((84, 63, 82, 43, 83, 158, 158, 51), (17, 101, 33, 73, 92, 104, 94, 92), (117, 47, 133, 119, 91, 26, 50, 82), (73, 26, 140, 52, 189, 196, 126, 41))
Report the entry just left of 196.
Answer: 189
Report the entry just left of 51.
Answer: 158
The entry just left of 63 is 84
Report the entry just right of 33.
Answer: 73
The entry just right of 133 is 119

W = [  8.31 -14.90  -5.58   7.28 -11.90  -0.73  11.86]
Read off the entry just right of -5.58.
Answer: 7.28
Read off the entry just right of -11.90.
Answer: -0.73

x =
array([[684, 488, 636, 563, 185, 228, 686, 474],
       [241, 296, 344, 327, 661, 768, 682, 314],
       [303, 380, 530, 554, 696, 237, 236, 622],
       [549, 671, 184, 320, 264, 511, 159, 377]])
The 1st entry, reading row by row is 684
The entry just right of 684 is 488
The entry just right of 296 -> 344
Report the entry just right of the smallest entry.
377
Report the third smallest entry.
185
The entry just right of 184 -> 320
The 2nd entry on the diagonal from the top-right corner: 682
Report the first entry of the smallest entry's row.
549
The 3rd largest entry is 686
The entry just right of 344: 327
Report the 3rd entry from the end, reading row by row.
511
The entry directly above the largest entry -> 228
The entry just left of 554 is 530
The 4th entry, reading row by row: 563
The entry directly below 185 -> 661
The entry just left of 622: 236
Report the largest entry.
768

Questions about the row below.
1) What is the entry just left of the smallest entry?
2) What is the entry just left of the centre entry?
70	63	203	92	57
1) 92
2) 63

m =
 11   32   -2   42   27   23  -55   10   14   31  -39
-35  -32  -27   39   27   -4  -53    8   18   -8  -39
 -2   15  -15   11  -24   61    0  -22   -6  -72  -35
-21   31  -16  -48   36  -38  -39   25  -22   -7   69
-40  -20  -22   27   32  -10  -45   48   39   -2  -30
 19  -24   26   28    3  -38   18    5  -24   32   25
-38   23   -1  -30   44   -2  -72   42   -8  -48   -4
 18   39   61   -1   -1  -45  -60   -8  -21   22   32
-40  -26  -15   27   45  -30  -22   50   43   26  -36
 20   46   23   33  -41   28  -33  -36   43   22   -1
 19    3   19   -2  -48   49   48  -51  -19  -23  -42
 -6  -33  -32   45    1  -30  -18  -10   -2   42  -36
Counting starts at 0.
The entry at row 2, column 2 -> -15
The top-right entry: -39
The entry just left of 14 is 10
The entry at row 2, column 0: -2
What is the bottom-left entry?
Answer: -6
What is the entry in row 1 and column 0?
Answer: -35
What is the entry just right of -27?
Answer: 39
What is the top-left entry?
Answer: 11
The bottom-right entry -> -36
What is the entry directly above the largest entry?
Answer: -35
What is the entry in row 1 and column 1?
Answer: -32
What is the entry in row 0 and column 2?
Answer: -2
What is the entry directly below -41?
Answer: -48
What is the entry at row 0, column 1?
Answer: 32
The entry directly below the largest entry: -30
What is the entry just left of 46?
Answer: 20

array([[ -8,  51, -57,  53,  25,  55, -44,  53,  50, -21],
       [-21, -22,  21,  -8,  -4,  74, -58,  12, -19,  61],
       [ 43, -67,  43, -13,  46,  -2, -23, -62, -34,  28],
       [-52,  -1,  39, -42, -47, -70,  27,  19, -61, -56],
       [ -3,  59,  25,   3, -54,  74, -46, -16, -23,  57],
       [ 69,  -2,  -7, -24,  61, -74, -24, -15,  76, -33]])
Find the largest entry in the first row.
55
The entry in the top-right corner is -21
Find the entry just left of 21.
-22
The third smallest entry is -67
The third entry from the end, reading row by row: -15
The first entry, reading row by row is -8
Find the smallest entry in the last column.
-56
The last entry, reading row by row is -33
The entry directly below -13 is -42
Find the entry directly above the largest entry.
-23
Find the entry in the bottom-left corner.
69
Find the entry directly below -42.
3
Find the smallest entry in the first row.
-57
The 4th entry in reading order is 53
Find the largest entry in the last column.
61
Find the fourth-last entry, reading row by row.
-24
The entry just left of the smallest entry -> 61
Find the fifth entry in reading order.
25
Find the smallest entry.
-74
Find the entry directly above -74.
74
Find the 3rd entry on the diagonal from the top-right corner.
-62
The largest entry in the last row is 76
Find the entry directly above -61.
-34
The second entry in reading order is 51
The entry just right of 46 is -2
Find the entry just right of -70.
27
The entry directly above 12: 53
Find the smallest entry in the first column.
-52

-21,24,-9,-16,45,-61,-47,38,-1,28,75
-12,29,-41,-23,58,15,-62,44,24,3,-8
4,3,-6,14,-12,42,-19,1,23,-12,-48
Indices start at 0.
Read off the bottom entry of the column that holds the smallest entry.
A: -19
Read off the entry just left of -61.
A: 45
The entry in the top-right corner -> 75
Read off the top-left entry.
A: -21
Read off the entry just left of -41.
A: 29
The entry in row 2 and column 0: 4
Read off the entry at row 0, column 1.
A: 24
Read off the entry directly below the centre entry.
A: 42
Read off the entry in row 2 and column 2.
A: -6
Read off the entry in row 1 and column 0.
A: -12
The entry directly above -19 -> -62
Read off the entry just left of 38.
A: -47

Read these off the matrix that follows. Counting starts at 0.
1) Which number is the entry in the bottom-right corner?
2) Which number is the entry at row 1, column 0?
3) Which number is the entry in row 1 and column 1?
4) Which number is the entry directly above the smallest entry?
5) Which number is the entry just left of the smallest entry?
6) Which number is the entry just right of the smallest entry?
7) Which number is the entry in the top-left corner?
8) Which number is the entry directly below 2.2?
0.0,0.6,0.1,0.6,1.3,-1.0,1.4,0.2,0.2,0.2,0.4,2.5,-0.4,1.2,-0.1
-0.5,0.4,0.3,0.3,0.4,2.1,0.4,0.2,0.2,0.7,0.8,0.3,-0.4,1.3,0.0
0.2,0.5,0.2,0.4,0.0,0.6,0.5,1.0,0.2,-0.6,0.6,1.1,1.1,0.2,0.5
0.5,0.5,0.2,0.6,2.3,1.3,0.1,0.2,0.2,0.3,0.5,0.7,3.1,0.5,-0.3
-0.3,-0.8,0.4,0.1,1.0,0.9,0.9,1.7,0.3,-0.7,0.5,-0.6,0.3,0.2,0.1
0.3,0.2,0.2,1.1,0.0,-0.2,1.0,0.6,0.1,1.0,0.2,2.2,1.5,-0.5,0.4
0.5,-0.1,0.5,0.1,0.5,1.6,-0.1,1.4,0.1,0.0,0.4,0.2,0.0,1.4,0.6
0.6,0.5,0.3,0.0,0.6,-0.9,0.5,1.4,0.3,-0.5,0.6,2.0,-0.5,-0.6,0.3
0.1,-1.1,0.3,0.4,-0.9,-0.3,0.9,0.1,-0.2,0.4,1.0,1.2,1.4,0.7,0.8
0.4,0.6,0.4,-0.2,0.1,-0.1,1.3,0.1,0.7,0.1,0.4,1.5,3.0,0.0,-0.1
0.4,0.3,0.3,0.5,0.7,0.1,-0.4,-0.6,0.5,0.4,0.0,-1.5,1.0,1.0,-0.4
0.7,-0.4,0.5,0.2,0.0,0.5,-0.7,2.3,0.2,0.7,0.4,0.7,-0.4,-0.1,0.4
0.0,-1.4,0.3,-0.1,0.4,0.6,0.9,-0.4,-0.2,0.0,0.9,-0.4,-1.0,-1.3,0.3
0.2,-0.8,0.3,-0.5,0.3,0.1,0.9,1.5,0.1,-0.5,-0.1,1.0,1.0,-0.1,0.5
0.6,0.0,0.2,0.4,0.8,0.5,0.9,-0.6,0.2,0.4,0.3,-0.2,-2.8,0.4,0.7
0.2,0.7,0.6,1.0,0.1,0.3,1.2,-1.9,0.6,-0.6,0.0,0.6,-1.2,0.4,-0.3
1) -0.3
2) -0.5
3) 0.4
4) 1.0
5) -0.2
6) 0.4
7) 0.0
8) 0.2

array([[ 22, -13,  26, -65,  22,  13,  15,  11],
       [ -5,  -3,  -4, -11, -17,   6,  -2,   0],
       [  1,  -4,   9,  24,  13,  -2,  -7,  -5],
       [ 14, -12,  18, -51,  15,  10,  16,   1],
       [ 12,   3,  11,  16,   8,   3, -12,   1],
       [-13,  -2,  -5,   1,  -7,  12,   4,  -6],
       [ -8,  -4,  -8, -27, -30,  10,   2,  -1]])
The entry just right of the smallest entry is 22
The second smallest entry? -51
The top-left entry -> 22
The top entry of the column that holds the smallest entry: -65
The top-right entry -> 11
The largest entry in the first row? 26
The 3rd entry on the diagonal from the top-right corner? -2
The last entry, reading row by row? -1
The entry directly below the largest entry is -4
The third smallest entry? -30
The entry in the bottom-left corner -> -8
The entry directly above 24: -11
The entry directly below 18? 11
The entry just left of 6? -17
The bottom entry of the column that holds the smallest entry -> -27
The smallest entry in the first column? -13
The second-last entry, reading row by row is 2
The 2nd entry on the diagonal from the top-right corner: -2
The entry just left of 9 is -4
The bottom entry of the column that holds the largest entry? -8
The largest entry in the last row? 10
The second entry, reading row by row? -13
